One vector is turned by the same rotation once a step. Each row is the vector after some number of steps, and that number follows the row.
The counts run from 0 to 1034.
[ 18 -26  -4 -19 -20  15   4  -1   9  23 -10 -20 -10   1   0  -3   3 -10
   5  28  -8   0 -14  15 -10  -6   6  -9 -19   3 -10  30  -1 -10  -4   9]
543
[ 12 -29  -6 -11 -17  16  -2  12  23  13 -15   0 -11  -4  -1   7  -2   0
  27  26 -13   2 -11   4 -12   6   2 -27 -15  13   8  17  24  14 -17  -1]
647
[ 10  -5 -13  -9 -14  23 -15  -3  25   8 -13  -1   5 -20  -1   0  25  -3
   5  14 -18   3 -14  21 -13 -17  18  -7   0  -1  31   2  19  -6  15  -2]
434
[ 12  -8  -9  -6 -15  31   4   0  21   8 -14  -9   6 -16  -8  -8  21  -7
  11  11  -8  12 -17  18 -15 -18  27 -10  -1   1  33   8  13  -1  -5   4]
433
[ 12   4  12  -2  -8  29   9  -9  13  11 -10 -28   9 -12  15   9  -3  -8
   7  20 -38   2 -13  18 -22 -12   9 -17   9  -3  -7  -3   0  10  10  -6]
581
[  2 -17  16 -18 -16  25  -2   5  12  15  17   5   3 -13  11 -19 -10 -21
  25  23 -26  11 -23  -5  -5  -7  -6  -2 -20  -2  -8   3  10  -3  -9   0]
690
[ 24 -10  16  -5 -12  36   8 -25   9   4  -3   1   3  -3  -7   5 -10 -16
  40   4 -35  -1 -13   8  -8  -5   4  -8  -2  -3  -2   6   7   7  -7   3]
604
[ 11   2   1  -1 -10  28   2 -10  13  16 -20 -21   8 -11  11  10   4 -16
  24  14 -39  -9  -6  15 -21  -7   2 -19   7 -11  -2 -16   8  14   7  -7]
252
[ 32  -4  -1  -5  -8  51   5  -8  11   1   6 -17   7  -7  -5 -19  -5  -9
  24   2 -24  -3 -17  12  -8 -14  13  -7 -12  -9   3   3  -9   2 -15  -2]
241
[ 33  -4 -19 -20 -24  24 -13  11  15  12 -16 -11   4  -4   0  -6  14   2
  25  -8 -17   4   3  13 -33 -10  12   6   1  -6  16  -1   2  10   2 -11]
634
[ 15  20   5  -3 -32  15  -8  18  15   9  -5 -17  11  -5   5  -6   0 -11
  27  29 -30   6  -4 -10 -13   0  -6   9  -9 -14  -6  -1  11   2  19  -7]
125
[ 28 -21  -7 -11 -20  31  -6   0  20   3  -3  -5   1  -5 -15  -4   8  12
  17  10 -13 -10 -15   9  -8 -11  15 -18 -23  11  10  22  -3   2 -13   6]
76
[  8 -14   9 -20 -10  32   9   8  13  19  17   3   5 -18  10 -22 -12 -23
  24  14 -16  20 -22  -4 -17  -3   2  -1 -10  -7  -3   3  10  -2 -11 -11]
691
[ 21  12  -1 -14  -8  18  -5  19  16  24  -4 -15  14   0  -4  -9   7   2
  36  10 -28   7   2  12 -20  -4  22   7   3 -14  -6 -15   1  10   2 -10]
841
[ 21 -11 -17 -11 -20  29 -21   6  29   7  -7  -4   7 -11   2  -9  15  10
  -3  18 -31 -12  -7  15 -10 -23  14 -11  -7 -10  13  -7  -8  -4   8 -16]
798
[ 12  -4  -2   8 -15  26 -11  -6  21   5 -10 -15   7 -15  -6  -7  16 -22
  32  18 -27  -6  -4  -2 -11 -17  11   0 -16  15  -5  22  16  -5   6  10]
84
[ 13 -15   9 -21 -15  19   0  -4   3   9  10 -12   6  -9 -12   0   2 -32
  48  15 -21   6 -11   0 -12   3  -3   3 -15  -3  -1   2   1 -11   2  -2]
500
[ 37 -21 -12 -22 -14  23   1 -15  -3  25   4   0 -14  -5   9  -3  -4  -6
  18   8 -12  11 -19  10 -13  13   0  -5 -17 -10   7  23   4   0 -10   8]
733
[ 25 -12  -6 -19 -23  15 -14 -19  14  25   4  13  -8  -5  12  -8  -3   4
   3  21 -25  -2 -20   6   0  -5   1   1 -18 -14   5  13  -2 -15   8  -1]
13
[ 25  -8  -3 -19 -37  20  -2  -7  15  14  -2  -1 -16  -7  17  -7  -2   3
  -8  16 -14   5 -25  12 -15 -22   2   1  -8 -17  14  21  -4 -13   3  -6]
566
[  7  -9   8 -29 -23   8  -4   5  28  22   1  -8  -8 -10  14  11   4   0
  -1  32 -17   4 -13  28 -16  -6  12 -16   0  12   2   9  -9   8  20  -4]
192
[ 20   8  -4  -4 -32  24  -8  20  27  10  -9   3   3  -6  13  -8   3  11
  14  16 -15  12 -19  -1 -23 -15  13  -2  -2 -11  21   3   6  11  -1 -11]
98
[ 12   3  17 -12 -30  15  -1   0  13  12   4   0  14 -18  22   1  20  -4
  -3  18 -35  15 -12   5 -11 -14  14   3  -5   8  -7  10   7   8  24   6]
557
[  6  -8   6  -4 -17  30   1  -6  13   1  14 -12  -1 -21  -4  14   4 -24
  34   9 -23  -6 -16   1 -20  -3   3 -17 -10  18   9  16   9  15   6   2]
67
[  8  21  -2   7 -28  27  -8  14  14   5   0 -18   4  -9  11  -5   8 -16
  26  24 -30  -2 -10 -11 -20 -10   5   0  -9  -9   4   6  11   3  14  -2]
454
[ 19  -7  -5  -9 -36  25   0  10   0   3  -6 -14 -12  -3  -3  -4   5 -21
  27  14 -21  -6 -24  -9 -14 -14   1  -4  -5 -12  10  12  18 -11 -17   5]
109
[ 11  -4   0  -4 -19  11  -9  -7  16  18 -22  -6   7  -5   6  17  17   1
  25  10 -42 -14   0  10 -11 -11  15 -11   1   9   2  -2   4  11  20   5]
972
[  9  -9  -5   1 -28  22   3   8  20  13 -18  -5  -7  -7  13  -3  -6  -4
  29  19  -8   4 -20 -11 -21 -12   1 -20 -15   0  11  21  19  10 -15  -6]
92
[ 12  -9  -3 -22  -7  32  -2   5   7  12  13 -12   3 -24  20 -11  12 -15
   2   4 -21   8 -10  15 -27 -17  24  -1  -6   7  -3   3 -18   8  10  -7]
200
[ 18 -22  -3 -31 -13  21   4  16  13  26   4   3   1 -11   8 -11  -2   1
  -3  17 -14  19 -24  11 -12  -4   8 -14  -1 -15  13 -13   8  -1  -9  -7]
693
[ 14 -16   0 -19 -11  14 -11   4   9  23  10 -10  -8   0   2   2  -7 -23
  34  29 -34  -6  -8   7  -8  10  -8  -4 -18   4 -22   5   3   0   3   1]
153
[ 20 -15 -16 -14 -29   9  -7   5  11  31  -8  -7 -10  -4  30 -11  11   9
  -5  24 -20   2 -10   1 -18  -5   8  -9 -27  -2  -5  19   1   3   9   2]
549
[ 18 -16   0 -15  -5  29   7  -4  14  15  -6 -12  -5   0  -9   3  -8 -10
  48   3 -19   3 -18   7 -22  -7  11 -11   4  -3  12   0  14   4 -15  -1]
276
[ 12   2  -4   1 -10  30  -2  -1  10  10 -22 -22   8 -13   3  -4  14 -17
  14  14 -41  -3  -2  12 -18 -20  10 -12   9  -5  -2 -15  18   8   1  -5]
806
[ 18  -1  14 -27 -35  14  -8  22   7   6   4 -12  12 -13   2  -3  15 -16
   4  20 -31   3 -10   0 -12  -9   3  11  -8   1  -8  -1   8  -4  17  -1]
332
[ 31  10  -5   1 -22  24 -10  -7  11  12   1  -4 -12  -1  22  -1   1   1
  26   6 -33  -3  -3   6 -22  -2  10   4 -11   4  -8  19  -4  28   0   6]
56
[ 27 -15 -12 -25 -16  16  -7  -8   8  27   3  -4 -13 -10  17 -12  -4  -9
  29   1 -11  11  -5  -2 -26  -2   1  13 -16  -6  -5  31   9  -4  -4  -1]
178
[ 29  -7  -1 -23 -29   2  -4   2  10  24  -3 -14  -8  10   4   5  -2  -4
   6  33 -25  -2 -17   7  -4  -1  -3  -3  -4 -20   0   7  10 -21  15   1]
705
[ 22  -9  12  -5 -11  17   9   1  23  19   1 -12   6  -1  -3  -1   0   2
   4  32 -17  16 -19  14  -4  -2  19 -13 -14  -1  -4  32  18 -10   0  16]
907
[ 13  -6  11 -16 -27  18  -5 -15  20  12   2   8  -1 -10   4  18   2   3
  14  16 -30  -6 -19  30  -6 -11  10 -15  -1  -2  22  -9 -14   4  19  -3]
954
